Every row has a hidden score. In each pair, how much higher is the second row's than the first's? 10 means about the same, 20 much higher and 0 much lower. The score is a weighted sum of the row's numbers plus the product of two more (or one squared), each taken from its middle value.
[-12  14  31  -8 -13 -23 -28   1 -14 -13 -33   7 -21]
[ 26  32  30  43  13 -32 -11 -25  28  73  33  18  66] >> 12
[ 10   2   1  47  19 -45 -34 -56 -62 -22  22  19  30]
[ 43  38   4 -16 -46  28   7 -21 -19 -39 -93   5 -17] >> 12
[-11  -9 -30 -24 -49  17  28  16  22  33 -20 -29 -49]
[ 42  26  17  -3  -9 -43 -33 -38  18  24   4  38  27] >> 12
[ 29   1 -31 -25  12   1  10  29  30   3  -5   5  13]
[-26 -22 -26 -28 -29  17  20  11 -11 -23  41  20  12] >> 6
[ 45  21  12  -2  -6 -52 -18 -49  14  34   8  36  27]
[-19 -44  56  36   7 -54 -16 -19  -5  39 -29   7  -1] >> 13
[ 12  18  10   6  16   4  33   1  -8 -13  29  -7 -11]
[  9  14   9   1  13  -2  31   9 -10 -20  25 -10  -3] >> 10
[-54 -19 -22 -12 -21  20  21  35  37  41 -14 -12 -34]
[ 31  -1 -33 -36  12  -7   6  27  25   0   0   4  11] >> 12
[-26 -46  59  16   8 -50 -16 -17 -11  38 -29  10   6]
[ 38  36   3   6  15  43  21   6 -10 -23 -56 -19 -23] >> 10
[ 20   2 -30  -5  11  13 -17 -36 -45 -41 -17   0 -21]
[  6   7  -6 -19  58   6 -21 -14  -9 -29  50  17  34] >> 11
[ 19  19 -17  23  14  55  77  55  44  18   4 -34 -38]
[ 14  -3 -16 -24 -32  -3 -37  -4 -20 -20   0  24   5] >> 6
[  2  28  28   6 -20 -14   8  63  66  25 -31 -14 -15]
[ 15   0 -21 -44  11 -35  -4  18  -5  21 -24  35  29] >> 8
[ 60  39  12  -4  -9 -20 -38 -16  27  11  27  60  38]
[  4 -35 -29 -12 -11  -6 -12 -21 -24 -41  23  25   8] >> 10
[-37 -17  17  20  57 -19 -45 -56 -50 -62  60  28  19]
[  6  23  23   8 -13 -20  11  58  62  31 -22 -12 -16] >> 12
[ 39  65  61  37  23 -40 -64  24   1  14   5  15   8]
[  0  10 -30 -47  11  37  24   7  -9 -23  18 -14  -5] >> 12
[-56 -13 -39 -50 -49  19  32  14  28  29 -12 -29 -42]
[-14 -11  29   8  24 -29 -20   1   2  18 -53 -26 -40] >> 13
[-10 -37 -63 -20  18  21  14  -4  -2  -8 -16 -19 -38]
[-28  18   3 -19 -32   4 -12  -6   4 -12  11  -4  29] >> 15
[  6  21  23   4 -17 -16  11  55  59  26 -22  -8 -24]
[ -4   8  -4  18   6   6 -24 -33 -34 -38 -22  16  -6] >> 8
[ 32  26   0 -28 -52  29  18  34   7   3  -8 -23  12]
[-13 -59  64  27   7 -57 -13 -24  -4  37 -19   4   0] >> 12
[ 22  29  18  11   0  22 -10 -27 -41 -32 -14  20  -3]
[ 43  27  17  -4 -11 -50 -32 -35  18  28   3  39  25] >> 12
[ 38  24  -2 -15 -14  12 -22 -49 -67 -45  24   6  25]
[  8  83  59  58  35 -20 -17 -32 -19  -8  31  12  -8] >> 18
[  3 -12  -6 -34  -2  -6 -26  -7 -24 -49  26   1  -4]
[ -5 -13 -29   4 -16   3  -4  63  45  21 -27 -33  -3] >> 7
[ -3  -9 -20  18  36 -86 -55 -35  -8 -20  22  14  -7]
[ 19  19 -16  23  16  52  80  61  39  14   6 -34 -40] >> 13
[ 84  50  44  26  14  15 -14  -9 -28 -15  -1 -15  14]
[-36 -43  57  58  25 -80 -25 -13  -6  52 -28   8   3] >> 9
[ 14 -12 -52 -23  -3 -15   1 -20 -31 -40  32  16   1]
[ -5   0  -6  53  68   1  17  -4 -14 -33 -10 -10  -2] >> 13
[ 38  16  16   1  12  -4  -1 -14 -28 -35  27  22  32]
[-20 -21 -38  -4  13  23  21   9 -15 -31  40  15  -9] >> 6
[-29  44  48  24  11  -6 -12 -34  46  28  17  14  -5]
[-11  45  52  47  49 -27 -60 -44 -64 -69  65  53  43] >> 5
[ 40  27  23  -3 -23 -43 -38 -21  18  27  16  28  28]
[ -4 -22 -19  46  26 -63 -38 -49 -35 -32  59  53  36] >> 6
[ 31   0 -31 -28  10   1   7  30  25   2  -6   5  11]
[-45 -39 -47 -19  25 -23 -49 -49 -42 -59  50  21  -4] >> 6
[ 13   6  -5  11  21 -41   5   0  73  43 -68 -47   2]
[-21 -50  57  34   7 -54 -14 -21  -4  39 -29   8  -1] >> 9
[-50 -66 -19  33   6  41  40  39  53  49  10 -20 -45]
[ 10  26  -8 -21 -24 -11   1   8  -1  -9  21  14  -1] >> 12
[-21 -47  59  35   4 -57 -14 -20  -5  39 -29   7  -2]
[ 25  18 -17   8  20  19   4 -22 -36 -22   1  20   1] >> 4
[ 39  19 -10 -34 -26  -3   1  -3   0 -17 -17 -57   5]
[-53 -71 -20  24  11  42  31  46  53  45   5 -30 -37] >> 7
[ 41  18   3 -23 -48  30  22  32  10   2   1 -24  10]
[ 44  37   1 -20 -49  27   5 -21 -20 -35 -96   1 -16] >> 8
[  6  24  24   7 -20 -21  11  59  61  30 -23 -15 -16]
[ 28  -1 -34 -24  12   1  12  30  28   5  -6   9  15] >> 8
[ 52  35  16  31  12 -26  -7 -15  30  56  54  15  43]
[ 16  67  41  32  17 -41 -33 -31 -41 -24  -5  -9  13] >> 13
[-46 -16 -47  32   3  16  43  22   8  57  -1 -34 -57]
[-24   5 -15 -30 -32  23 -10   7 -12 -20 -12  -4 -12] >> 11
[ 10  15  11   8  12   2  33   9  -6 -17  31  -6 -12]
[ 88  63  40  16  18  47  22  -6  31   9 -79  49  72] >> 13
[ 44  64  36  17   7  -7 -45 -56 -63 -46  46  13  17]
[ 15   8 -21 -49 -42  25   7   5  -9  46  26 -11 -15] >> 10
[ 41  61  37  15  21   6 -38 -44 -58 -54  32  21   9]
[-30 -18   3   2 -15  13 -12  -1  32   1  -8 -12  17] >> 10
[  7  16   4  -1  13   2  30   8 -12 -18  26 -10 -13]
[-14   9  21  12  15 -42 -20 -42 -50 -23  18 -12  -4] >> 10
[-20 -13 -14  -8 -15 -16  12  -9 -23  -5  32  21  24]
[ 19  76  75  60  44 -14 -11 -37 -13  -7  23   7  -5] >> 15
[-53 -15 -14   1 -31   1  17  37  25  36 -36 -25 -47]
[ 10  37  17   0  17 -30 -29 -45 -44 -20  46  49  44] >> 10
[-10 -30 -27 -43  16  33  10 -14 -22 -28  29  19  -1]
[-12 -38 -67 -14  36  11  -5 -16 -24 -20   1 -23 -12] >> 9
[-25   8 -22 -29 -43  56  28   8  35   2 -10 -18 -23]
[ -8   4   8 -21  -8 -27 -48   1  -7  -5 -40   3 -25] >> 10
[ 33  17  -3 -10 -34  30   2  -9 -26 -36 -81  -9 -14]
[  17  -11   40   52   82   38   19   29   32   24 -103   -9  -28] >> 19
[-22  -2  -4 -19 -41  38  23 -12  15  12  -2 -10 -12]
[ 30  17  26  15  -2  21  -8 -37 -35 -34 -10  22  -3] >> 10
[ -8   3 -40 -33 -51  29  19  31  34  41 -34 -42 -34]
[-22 -46  51  39   2 -52 -12 -21  -5  34 -31  10  -3] >> 12
[  9 -14 -33 -31  -2 -18 -16 -12 -25 -41  38   0   9]
[-31 -32  -9 -20 -29  29  30  22   6 -19  31  11   6] >> 9
[  4  39   2  14  -5  18  -8 -19 -35 -46   0  16  -5]
[ 30  32   5 -15  26  -6  -3 -14  -6 -20  64  36  12] >> 10
[ 35  22  -2 -24 -52  27  23  29   9   2  -8 -22   4]
[ 11  33   0  10   6  20  -1 -25 -44 -36   3  26  -4] >> 8
[ 30  -2 -30 -26  10   3   9  29  27   5  -5   7  13]
[-19  -2  15  -9  -1 -27 -36  -2  -2  -7 -51  -6   4] >> 12
[  7  23   6  -2   6  -4  33  -4  -7 -23  28  -1 -16]
[-19 -28 -55  10   4 -32   2   1   5  -2  34  20  16] >> 8
[  4   2  26  42  67  28   2 -30  -7 -24 -15 -17 102]
[ 43  35  18  44  16 -20   6 -18  32  74  44  19  50] >> 11
[-21 -60 -32  16   1   2  26  17  24   8 -14  31  10]
[  2 -18 -50 -20  13   9 -12  19   7  -1 -22 -12   2] >> 12
[-39  -9 -23  -7 -19   2   3  36  11  41 -24 -44 -31]
[ -8 -51 -23 -12 -32 -21  -1   2   4 -33 -26  -4  17] >> 7
[-21 -41  60  40   8 -54 -10 -24  -5  41 -26  12   5]
[-42 -31  -8 -39 -49  13  28  13 -13  -4  17 -23 -38] >> 6
[  3  -9  -4 -46 -22   7  -6 -26   1 -14 -35  -2   2]
[ 15  -5 -28  51  22  28  12  -1 -16 -15 -12  20  11] >> 4
[ 29  26 -12   6  28  41  22  -6 -13 -32 -57 -52 -46]
[ 53  61  23  16  12  -2 -46 -61 -58 -51  47   1  29] >> 6
[-24 -13  -7  56  49  12   7 -14 -13 -24 -32  -2 -13]
[ 36  10 -25  -1  -7  -2 -21 -34 -32 -43  55  21  30] >> 8
[-27 -19  -7  15  98 -39 -43 -53 -69  -9  20  -1  89]
[-49 -72 -17  58  32  22  33  54  48  46   6 -28 -42] >> 3
[  8  18 -20   3 -25  17  -7   7   9  -6   8  31  26]
[ -5 -16 -37 -46  10  37  27   2 -21 -24   8 -12   4] >> 12
[-37  -1 -34 -23 -39  66  45  39  33  15 -38 -29   9]
[-39 -51  71  51  30 -83 -21 -15 -17  49 -23   7  -7] >> 14
[  6  27  24   4 -20 -23   9  54  61  27 -22 -12 -15]
[  2  17   7   4  14  17  34  12   2 -19  25 -11 -12] >> 8
[ 29  -2 -29 -27  14   5   8  26  27   0  -9   4  15]
[  9  16  10   5  13   3  34  10  -6 -18  28  -5 -11] >> 8
[ 29  -1 -33 -25  11   3  10  29  28   4  -4   5  12]
[22 28 20  5 11  2 16 10 15 -2  1 19 14] >> 11
[-21 -44  55  37  10 -53 -17 -23 -11  37 -29   6  -1]
[ 23  21  20   3  15   9 -17 -20 -36 -20  -6   5  -2] >> 9
[  1  19  -8  -3 -18  23  61  44  40  24 -18  -9 -10]
[  9   4  15  11  -7  21  37  21  14 -10  27  -3 -17] >> 11
[-16  -2  -9  17  -7 -31 -17 -15 -13  21   6  13  45]
[-55 -71  18  24  65 -57 -57 -71 -38 -17  21  38  58] >> 9
[ -1 -26 -25  -5 -56  22   1 -12 -27 -16  13  17   4]
[ 28  29  -4  28  -5 -14 -39  -1  -6 -18 -47   2 -13] >> 14
[ 63  47  22  26  -2   2 -22 -34 -29 -44  64  33  14]
[ 55  54  26  62  54  -7  -1 -28 -17 -17 -34 -28 -32] >> 12
[-14   4 -37 -42 -47  12  39  33  25  39 -19 -20 -40]
[ 49  44  48  46  38 -18 -13 -45 -58 -16  16  15  -7] >> 9
[ 15  29   2  16  -9  45  41  24  18  -8   4 -33 -46]
[ 56  46  27  18   6 -44 -58 -13  14  43  45  24  34] >> 8
[-65 -61 -39   7  59 -62 -55 -58 -30 -41  13  53  36]
[ 43  29   0  -9 -24  22  -5 -17 -34 -50  24   7   4] >> 11
[ 34  22   2 -24 -48  33  21  28   5   4  -4 -22   9]
[ 41  26   1 -27 -50  31  23  27  19   0  -1 -21   8] >> 11
[-18  -8 -40 -25 -14  14 -13 -18 -20 -40   9  22  10]
[-49 -87  26  36  46   5  53  30  77  58 -10 -51 -20] >> 18
[ -1 -13 -14 -39 -59  46  28  11  -6  -1  19   6  24]
[-51 -66 -21  35   6  41  40  40  54  47   8 -17 -44] >> 9
[ 33   4 -24 -33  10   6  13  21  37  -6 -11  10  18]
[ 13  31  -4  -5  -3 -25   5  -7 -17  -7   1  39  25] >> 7
[-49 -59 -23  22  16  42  48  34  56  50  15 -21 -37]
[-12 -32 -30  26   5  -5 -25  52  29   6 -49 -36  -3] >> 9
[-40  30 -15 -18 -33   2 -20 -12 -26 -34  41  -2  10]
[-26   7 -24 -43 -47   2  24  25  23  25  -7 -32 -16] >> 7
[-44 -11 -48  83  70  18  14  20  27  57  -8 -45 -43]
[ 12  33  11  14  -3  12  -6 -22 -38 -36 -11  22  -2] >> 11
[ 0 12 11  5  3 23 40  7 -1 -9 19  3  0]
[ 45  28  18  -1  -9 -45 -33 -39  13  27  -1  38  27] >> 13
[-49 -59 -21  23  17  40  48  33  54  46  14 -23 -37]
[-23 -11   8   9 -25  -1 -30  -1  13  -7 -27  -1  15] >> 12
[ 14  21   4  -5 -16  22  -4 -24 -34 -11  10  44  22]
[-28 -36  35  10  -8   5   0  26  34   6 -39 -38 -25] >> 17
[-27 -49  50  43  11 -68 -23 -23  -7  38 -29   0  -5]
[  9 -10 -30  18  22  32  15  -4   5  -9 -44 -47 -62] >> 10
[ 78  70  47  29  24 -15 -49  42  18  15  16   7  10]
[-33 -42  11   6  83 -43 -49 -71 -58 -57  35  31  46] >> 10
[-45  -5 -19  -4 -16  -8  25  24  16  37 -42 -30 -46]
[ 44  30  21  -3 -24 -43 -35 -20  17  32  15  27  33] >> 10
[  2  -6 -38 -35  -8  14  29  25   4  19 -31 -11   7]
[  4 -10 -29 -14 -17  29  37  54  10  70  -6 -29 -25] >> 10
[ -7 -36 -14  45  30 -19  -8  16  16  35 -52 -17 -12]
[ 37  20   1 -26 -55  29  25  32  10   2  -6 -22   5] >> 11
[  0 -35 -34 -15  -9  -1 -17 -15 -37 -39  13  19   3]
[  4   0 -34 -44  76  50  48  40  18  25   0  52  31] >> 8
[ 11 -12 -32 -29   3 -16 -14 -14 -24 -38  38   2   7]
[-42 -12 -49 -19 -47   8  36  30  24  50  -1 -36 -39] >> 11
[ 28   3 -22   4  -9  52  31  10  -6 -24   8 -12 -19]
[-13 -12  -7  -3  -9   9 -19  41  92  49  25  -3   5] >> 1
[ -2 -18 -36 -40 -36  19   7 -13   4   7 -14 -46   9]
[ 12  16   5   4  10   4  29   7  -3 -17  34  -8 -11] >> 12
[-29 -50 -54 -30  19   5   5   3 -16 -31  26  -2   6]
[-17   7 -30 -53 -67  49  38  14  28   6 -24  -3 -22] >> 12
[ 45  25 -17 -38 -33  17  15  -8  -1 -19 -26 -48  -4]
[ 53  48  45  54  38  14  -5   6 -16   3  44  11   6] >> 14
[ 29  -1 -31 -27  11   1  10  28  27   2  -5   4  11]
[ 31  60  41  40  26 -34 -26 -30 -49 -15  -7 -10  17] >> 10
[-21 -30  25  17  60 -30 -46 -59 -42 -47  60  35   7]
[ -3 -21 -19 -17 -37  18  29  26  10  50 -30 -41 -34] >> 11
[-17  10  12 -10  12 -31 -36  -8 -13   6 -48  -5 -24]
[-33   3 -26 -14 -38   9  22   6  35  28   4 -17 -32] >> 8
[ 43  22  14  -6 -14 -45 -36 -34  17  27   6  37  22]
[ 55  52  48  47  32   7  14 -15  35  39 -19  -2  96] >> 10
[ 42  26  17  -4 -15 -38 -34 -32  19  29   9  39  32]
[ 23  10 -26 -28  15  -1   6  27  33   4  -3   6  13] >> 9
[ 51  29  28  -9 -17 -37 -42 -32  18  30   3  34  15]
[ 23   0  -6 -27 -38  39  14  -9  -6 -16 -56 -22   6] >> 8
[ -6 -20  11  37  94  57  24   2  13  -6 -27 -11  -8]
[-18 -63  14  19 -23 -16 -17  10   4 -16  -8   9   7] >> 6
[ 19   0  -6   4 -11  33  18   4 -13 -32 -48 -33   4]
[-29 -34  25   4  40 -60 -63 -44 -38 -37  58  24  20] >> 11
[ 53  25  19 -16 -10 -46 -42 -40   7  19   8  41  36]
[-52 -63 -28  33  27  40  56  29  61  44  14 -21 -29] >> 6
[  4  29  19   8 -17 -16  10  63  61  30 -29 -17 -16]
[ 16 -18 -36 -40  32   1  13  -6 -23 -40  26  27   6] >> 8
[-20 -10  12  -6 -17  -1 -19  -3  17 -10  -7  10  11]
[-10  12  61  51  59 -38 -57 -55 -59 -55  75  43  43] >> 11
[ 19  11 -11 -18 -39  30  -2   5   5 -12  11 -20 -14]
[ 40  20  19  -2 -11 -48 -34 -41  15  26   9  44  27] >> 10
[ 25  33  -1   4  21  41  14  -5 -10 -32 -65 -37 -34]
[ 34  10 -11 -30 -49  23  29  27   6   6 -11 -24   7] >> 6
[ 16  23  -1 -21 -15   6 -21   5  -7  -5 -10 -27  12]
[ 40  31  21  -2 -16 -49 -34 -35  20  27   2  42  26] >> 9
[-22 -35  16 -11  61 -27 -56 -57 -61 -74  33  28  21]
[ 13   8  -5 -28 -43   6 -26   2 -14 -28  10  28   7] >> 8
[-12  -2 -33 -42 -49  15   1  38  20  22  -9 -36 -16]
[ -7  -7 -38  -6 -31  18  23  25  25  59 -13 -18 -38] >> 8
